arr =
[[  26.9  118.3  -73.7 -102.4   48.1  -39.2  -72.2   85.3  -27.0   46.6
    93.1  -94.0  151.1   10.1   80.0   71.3]
 [ -36.9   43.0  -80.1    4.5  -18.5 -135.7  -51.5  -33.0  -54.6   12.7
    18.2   58.4   28.5  117.8   19.8   76.9]
 [-133.6  -16.5   59.2  -35.0  -71.2   10.0  -88.3   -6.4   84.1 -169.9
   155.9   38.5  -21.3   52.2  -47.9   74.8]
 [-111.8  -49.1   96.8  -93.2   15.9  -25.4 -121.9   78.7    0.1  -96.2
    69.7  -22.6   85.7   32.4  -75.2   55.0]
 [ -66.0   35.2   -6.3  -96.0   24.1   30.5  -49.5   58.9  121.8  -83.1
     2.5   45.9  -58.2  -28.2  147.6  -71.3]
 [ -70.3  128.8  -99.5  -26.2   19.6 -199.5  114.0  -66.6   40.9   31.9
   -41.3  156.0   46.6  -33.2  235.8  -59.4]
 [ -31.2   31.4  -82.5  -41.9   44.4 -115.7  -33.0  -19.3 -220.7  254.4
  -135.7  -76.0  103.4  -80.1   80.0   44.6]
 [ -48.4   -7.3   20.4  -53.7  -17.1   47.0  -54.3  -53.6   47.9  -46.2
   -52.6   46.9 -114.2   43.9   30.3 -150.7]
 [  32.7 -134.5  -19.2  101.3 -114.8  -61.0   -5.4  -94.6 -158.8  171.2
  -194.6  -46.7   77.2 -159.2   58.0  -33.9]
 [ 169.5  119.0  -87.0 -104.3  138.0   65.0  -66.4  202.6   75.3  -35.5
   146.6  -73.6   41.1  121.1   64.2  212.5]
 [  93.7 -116.7  -78.4  135.8   -0.3    0.4   36.6 -104.2  -95.7  151.5
  -262.2   49.8   -5.3 -106.0 -121.4 -105.6]
 [  51.0  -48.9   62.3  -38.1 -202.2   56.3  -36.0  -73.7  162.8 -136.3
   165.7  101.1 -101.9  145.4   87.9  114.3]
 [ -16.1  -79.9   36.8   23.1  -38.9   99.3  -68.3  -73.1  -82.9    6.1
   -79.8  -75.7 -131.6   72.4 -224.2  -68.0]
 [  58.7  -86.5   35.0   37.7  -15.2  106.9   94.4   24.0  -85.8   47.4
   -41.3 -149.6   23.2 -135.9  -59.5   38.3]
 [  74.6   -5.0  -92.8   56.3  -89.8   54.1    2.2 -160.4  123.0   33.0
   -83.9   48.0  -41.3  102.7   81.1  -68.2]]
Give the 1st entry in reading order.
26.9
The entry just left of -72.2 is -39.2
Give the entry just right of 40.9.
31.9
Give the smallest entry.
-262.2
The entry just left of 10.1: 151.1
The entry just right of the smallest entry is 49.8
Give the entry just left of the smallest entry.
151.5
The maximum: 254.4
Give the third largest entry.
212.5
Give the entry just left of -36.0.
56.3
The entry just right of 254.4 -> -135.7
Give the entry just left of -121.9.
-25.4
Give the entry just right of -16.1.
-79.9
Give the entry just left of 54.1.
-89.8
The third smallest entry: -220.7
The entry just right of -41.9: 44.4
The second entry in reading order is 118.3
The 5th entry in reading order: 48.1
Give the entry just left of -17.1.
-53.7

grid =
[[-148 -574 -266  218 -286 -220  110   61 -422 -236]
 [ 614 -691 -219  179 -134  -71   18  300 -488 -388]
 [  -7 -656 -309  234 -256 -255   26  163 -475 -384]]
Rows and columns are numbered from 0.
The bottom-left entry is -7
The entry in the top-left corner -> -148
Find the entry at row 1, column 1.
-691
Find the top-right entry.
-236
The entry in row 1 and column 0 is 614
Find the top entry of the column that holds the smallest entry.
-574
Find the entry just left of -134.
179
The entry in the bottom-right corner is -384
Find the entry just left of 300.
18
Find the entry directly below -220.
-71

x =
[[ 0.02  0.02  0.03  0.00  0.11  0.04  0.06 -0.02  0.02  0.01]
 [ 0.18 -0.13 -0.02  0.05  0.10  0.08  0.09  0.11 -0.02 -0.02]
 [-0.14  0.10  0.13 -0.07 -0.04 -0.07 -0.05 -0.03 -0.03  0.07]
 [ 0.07 -0.13  0.01  0.00 -0.07 -0.02 -0.03  0.12 -0.08  0.01]]
The entry in the top-right corner is 0.01
Give the third largest entry.
A: 0.12
The first entry in the row that holds the smallest entry: -0.14
The 2nd entry from the end, reading row by row -> -0.08
Give the entry just right of the smallest entry.
A: 0.10
Give the entry directly above the largest entry.
A: 0.02
Give the bottom-right entry.
A: 0.01
Give the smallest entry in the last column.
A: -0.02
The largest entry in the first column -> 0.18
Give the fourth entry, reading row by row.
A: 0.00
The largest entry in the last column -> 0.07
The bottom entry of the column that holds the smallest entry -> 0.07
The 5th entry, reading row by row: 0.11
The entry just right of -0.04 -> -0.07
The entry just left of 0.08 is 0.10
Give the entry just right of 0.13.
A: -0.07
The entry just right of the largest entry is -0.13
The second largest entry -> 0.13
Give the entry directly below 0.06.
A: 0.09
Give the 2nd entry in reading order.
A: 0.02
The fifth entry from the end, reading row by row: -0.02

21.14	-57.79	-41.83	66.96	10.06	21.34	-59.68	57.02	-169.91	-53.74	-30.06	-95.65	19.25	52.29	-68.59	-54.75
-106.58	-109.26	-110.65	-129.34	4.28	-73.68	141.17	62.72	-20.25	-21.94	-29.60	102.38	-95.37	137.22	123.54	-235.14
39.26	1.16	-27.99	-78.81	-40.12	-100.19	-183.59	133.23	94.05	-95.25	-69.21	-16.68	-80.82	60.51	-117.01	21.78
Indices start at 0.
The entry at row 2, column 0 -> 39.26
The entry in the top-right corner -> -54.75
The top-left entry is 21.14
Give the top entry of the column that holds the largest entry.
Answer: -59.68
Give the entry at row 1, column 0.
Answer: -106.58
Give the entry directly below the largest entry.
Answer: -183.59
Give the entry just left of 62.72.
Answer: 141.17
The entry directly below -20.25 -> 94.05
Give the entry directly below the smallest entry.
Answer: 21.78
Give the entry just right of the largest entry.
Answer: 62.72
The entry just right of -69.21: -16.68
The entry just right of 39.26 is 1.16
The entry just right of 1.16 -> -27.99
The entry just left of -110.65: -109.26
Give the entry just right of -59.68.
Answer: 57.02
The entry directly below -95.65 -> 102.38
The entry just left of 10.06: 66.96
The entry just left of 21.78 is -117.01
The entry directly above -109.26: -57.79
The entry directly above -117.01 -> 123.54
The entry just right of -30.06 -> -95.65
The entry just left of the largest entry is -73.68
The entry directly above 123.54 is -68.59
The entry just left of -30.06 -> -53.74
Give the entry just left of 137.22.
Answer: -95.37

Questions about the grid below. Indices start at 0.
1) Give the entry directly above 5164.
2) Give the entry directly below the smallest entry.
3) Give the entry in the bottom-right corner.
4) Give the entry just right of the largest entry.
5) Give the entry at row 1, column 0.
6) Give the bottom entry of the column that holds the largest entry.
7) Give the entry just right of 5135.
8) Give the entry in row 0 and column 2.
[[3927 4396 1887 5086 2714 4292 4196 3664 3479 5135 5149 5823 5021 6102]
 [4233 5244 1962 4682 2714 3855 4141 3251 2509 3667 5866 5767 5925 6221]
 [5396 7824 9166 4143 6648 3496 6274 4981 3602 2692 6254 5048 6319 5532]
 [3927 4862 4207 5012 6172 3484 8369 6595 6624 7589 4872 5164 4951 5515]]
1) 5048
2) 1962
3) 5515
4) 4143
5) 4233
6) 4207
7) 5149
8) 1887

a =
array([[-37,  -1, -11, -12,   5,   6, -10],
       [  8,   5, -13, -48,  -6,   0,   1],
       [  8,   4,   3, -13, -14,  19, -14],
       [-21,   3,   2,  -8,  -6,  -8,  20],
       [-55, -14,   1,   4,  16,  21, -27],
       [-54, -11, -12, -11,   1,   6, -25],
       [-76, -10,   7,  12,  -2,   1,   0]])
Rows and columns are numbered from 0.
Report the top entry of the column that holds the smallest entry.
Answer: -37
Report the entry at row 1, column 0.
Answer: 8
Report the entry in row 0 and column 2.
Answer: -11
Report the entry at row 2, column 1.
Answer: 4
Report the entry in row 0 and column 1.
Answer: -1
The bottom entry of the column that holds the smallest entry is -76
The entry in the bottom-right corner is 0
Report the entry at row 2, column 0.
Answer: 8
The entry in the top-right corner is -10
The entry directly below -21 is -55
The entry in row 1 and column 2: -13
The entry just left of the largest entry: 16
The entry just right of -76 is -10
Report the entry at the centre.
Answer: -8
Report the entry directly below the centre entry.
Answer: 4
The entry just right of the largest entry -> -27
Report the entry directly above the centre entry.
Answer: -13
The entry directly below -1 -> 5
Report the entry just left of 2.
Answer: 3

[-32  35  60 -14 -81 -13  83 -37 -11   6  87]
The entry just right of -14 is -81
The first entry from the right is 87
Give the first entry from the left.
Answer: -32
Give the centre entry.
Answer: -13
